In the data rows, 50 means zero.
Planes, each given by two rows, then its number:
[25 62 60 45 17 36 62 53 47 33 42 66 53 68 50 28 53 31 36 70 67 22 72 32]
[57 44 32 62 54 20 77 59 50 64 64 41 63 56 25 41 83 71 30 48 34 60 76 47]
0
[34 59 25 72 75 82 35 27 61 47 59 47 34 37 61 39 46 59 53 49 33 51 12 48]
[58 20 23 53 56 45 40 51 67 84 37 46 86 33 23 49 67 57 41 58 34 53 50 54]
1
[41 39 68 48 55 52 53 62 79 77 31 78 62 13 31 50 61 44 58 47 63 37 48 75]
[62 31 50 77 63 65 29 30 54 81 56 27 60 50 31 34 69 75 32 41 37 65 42 45]
2
[39 58 58 54 63 75 25 31 71 34 33 68 38 40 64 45 39 24 61 60 48 28 19 34]
[40 27 27 49 71 55 51 36 75 69 41 53 68 27 29 53 72 67 52 31 19 60 36 47]
3
[38 72 65 63 57 59 68 41 16 42 65 52 12 66 70 34 35 39 44 58 65 30 54 36]
[39 46 53 54 54 60 48 74 84 37 40 68 47 24 61 15 42 25 51 49 40 20 42 61]
4
Each row below is a point in one of these planes. After each row, the number of its plane:
[47 58 58 52 52 60 36 40 56 39 44 58 38 50 57 44 39 29 54 59 64 39 37 42] 3
[54 31 39 40 42 48 41 67 88 52 36 49 75 36 38 55 54 58 54 50 33 58 44 58] 4
[48 70 67 55 49 60 57 43 39 23 61 47 23 61 70 53 34 44 56 45 57 47 43 45] 1
[49 34 40 43 51 51 36 70 88 49 40 61 69 21 46 39 54 43 55 49 38 42 43 66] 4
[34 53 56 36 50 40 68 68 69 48 36 81 50 31 50 56 47 32 64 57 71 35 53 69] 2
[68 43 43 52 72 62 40 44 54 58 52 39 50 36 56 72 41 60 57 38 34 64 30 61] 0
[69 36 31 61 63 26 72 59 50 71 64 33 57 48 31 52 80 73 34 37 31 71 62 53] 0
[38 31 34 51 70 59 45 35 74 62 39 58 63 29 38 53 67 62 53 39 26 49 35 44] 3
[43 60 53 29 38 38 64 64 50 39 40 73 49 42 58 60 41 33 65 54 58 28 54 60] 2
[60 56 38 56 47 51 48 39 30 33 59 29 41 77 63 51 46 54 43 56 41 62 52 32] 2
[48 48 39 55 42 24 71 59 45 60 61 51 59 56 33 47 76 64 39 48 41 51 70 48] 0
[33 69 44 60 64 74 44 37 52 37 61 53 27 51 68 47 43 53 53 42 47 49 29 46] 1
[37 47 26 69 67 71 35 36 59 55 51 47 49 35 55 43 55 60 53 52 34 56 26 52] 1
[49 33 67 58 59 59 41 44 75 82 44 58 62 24 32 44 64 55 46 45 49 44 46 64] 2
[60 52 53 49 34 27 67 72 31 54 68 40 57 63 48 57 48 66 40 51 60 58 76 65] 3
[62 69 71 50 29 43 52 65 29 36 65 43 38 75 65 49 35 46 43 61 78 44 72 55] 3
[47 37 58 55 60 54 49 54 71 81 42 66 62 25 30 43 59 49 51 43 54 41 47 66] 2
[60 52 52 49 35 33 58 63 32 53 57 43 46 64 52 53 48 54 42 52 65 52 70 55] 3
[39 55 60 52 59 59 58 54 41 38 55 59 25 49 64 25 38 31 50 51 61 25 49 46] 4
[44 42 19 67 66 70 38 42 66 69 45 41 57 32 39 45 55 62 46 55 30 50 28 51] 1
[35 57 24 70 78 75 38 36 66 52 56 51 51 37 52 40 45 62 52 57 33 49 20 49] 1
[51 75 72 49 42 63 39 43 44 29 45 59 28 61 69 42 26 24 51 72 70 32 42 38] 3
[51 65 39 46 38 41 56 49 35 27 57 40 42 66 64 56 37 45 51 54 46 51 53 39] 2
[37 62 45 58 60 69 43 40 56 35 55 48 28 50 63 48 38 53 55 51 47 53 33 47] 1
[60 73 68 49 30 39 52 62 29 38 59 44 32 65 71 49 34 41 52 64 79 42 65 52] 3
[61 59 58 48 35 34 63 69 25 55 63 38 45 68 55 50 47 56 44 59 67 53 80 59] 3
[55 63 74 35 33 37 63 65 37 34 53 54 44 73 59 53 44 41 51 45 72 47 74 49] 1
[42 47 47 51 50 59 44 74 86 44 32 66 53 22 56 21 44 28 52 41 41 23 43 60] 4
